-12.8, 16.9, -7.0, -28.6, 12.1, -0.5, -3.9, -0.6, -1.2, 25.7, 28.2, -32.6
-15.8, 5.2, 23.6, -23.7, 30.2, 10.2, 12.0, 26.6, -22.5, 25.7, 10.8, -9.9
-12.1, 12.9, -1.6, 16.5, -3.2, 28.1, -28.6, 2.7, 18.2, -1.2, 18.9, -40.6
-25.7, 18.3, 0.0, 14.6, 4.7, 19.5, -18.8, -3.6, 11.7, 5.9, 37.5, -48.1
=>
-12.8, 16.9, -7.0, -28.6, 12.1, -0.5, -3.9, -0.6, -1.2, 25.7, 28.2, -32.6
-12.1, 12.9, -1.6, 16.5, -3.2, 28.1, -28.6, 2.7, 18.2, -1.2, 18.9, -40.6

20.1, 19.6, -21.0, -25.2, 16.1, 17.9
-7.1, -6.3, 4.1, 4.7, -6.7, -7.0
43.7, 40.1, -43.7, -46.3, 39.0, 42.3
37.8, 34.9, -38.1, -41.0, 33.4, 36.3
26.8, 24.6, -27.9, -29.2, 24.0, 26.0
22.8, 19.2, -24.9, -21.1, 22.9, 24.4
-23.0, -21.8, 18.6, 23.3, -19.5, -21.1
-32.0, -26.5, 28.8, 23.8, -33.1, -34.5
16.5, 14.2, -18.7, -16.4, 16.2, 17.3
14.5, 14.5, -15.7, -19.5, 11.1, 12.5
=>
20.1, 19.6, -21.0, -25.2, 16.1, 17.9
43.7, 40.1, -43.7, -46.3, 39.0, 42.3
26.8, 24.6, -27.9, -29.2, 24.0, 26.0
-23.0, -21.8, 18.6, 23.3, -19.5, -21.1
16.5, 14.2, -18.7, -16.4, 16.2, 17.3

-16.3, 5.5
-22.3, -28.6
0.6, -41.5
7.6, 8.9
-9.5, 24.6
48.7, -23.3
=>
-16.3, 5.5
0.6, -41.5
-9.5, 24.6

38.8, -24.7
42.9, -26.1
53.2, -38.5
=>
38.8, -24.7
53.2, -38.5

24.4, -2.3, 0.8, -24.6, 0.3, -25.8, -18.4, -27.5, -25.1, 24.6, 24.7, -1.1, 24.0
-1.0, 49.8, -42.2, 1.1, -34.8, 1.1, 0.7, 2.3, 2.7, -0.7, -0.8, -4.4, -2.1
=>
24.4, -2.3, 0.8, -24.6, 0.3, -25.8, -18.4, -27.5, -25.1, 24.6, 24.7, -1.1, 24.0

11.6, 13.6, 16.8, 8.1, -20.0
26.8, 24.8, -24.5, 21.4, 17.6
44.8, 2.0, 0.5, 4.5, 19.5
-31.3, 32.1, -50.1, -15.6, 27.2
=>
11.6, 13.6, 16.8, 8.1, -20.0
44.8, 2.0, 0.5, 4.5, 19.5
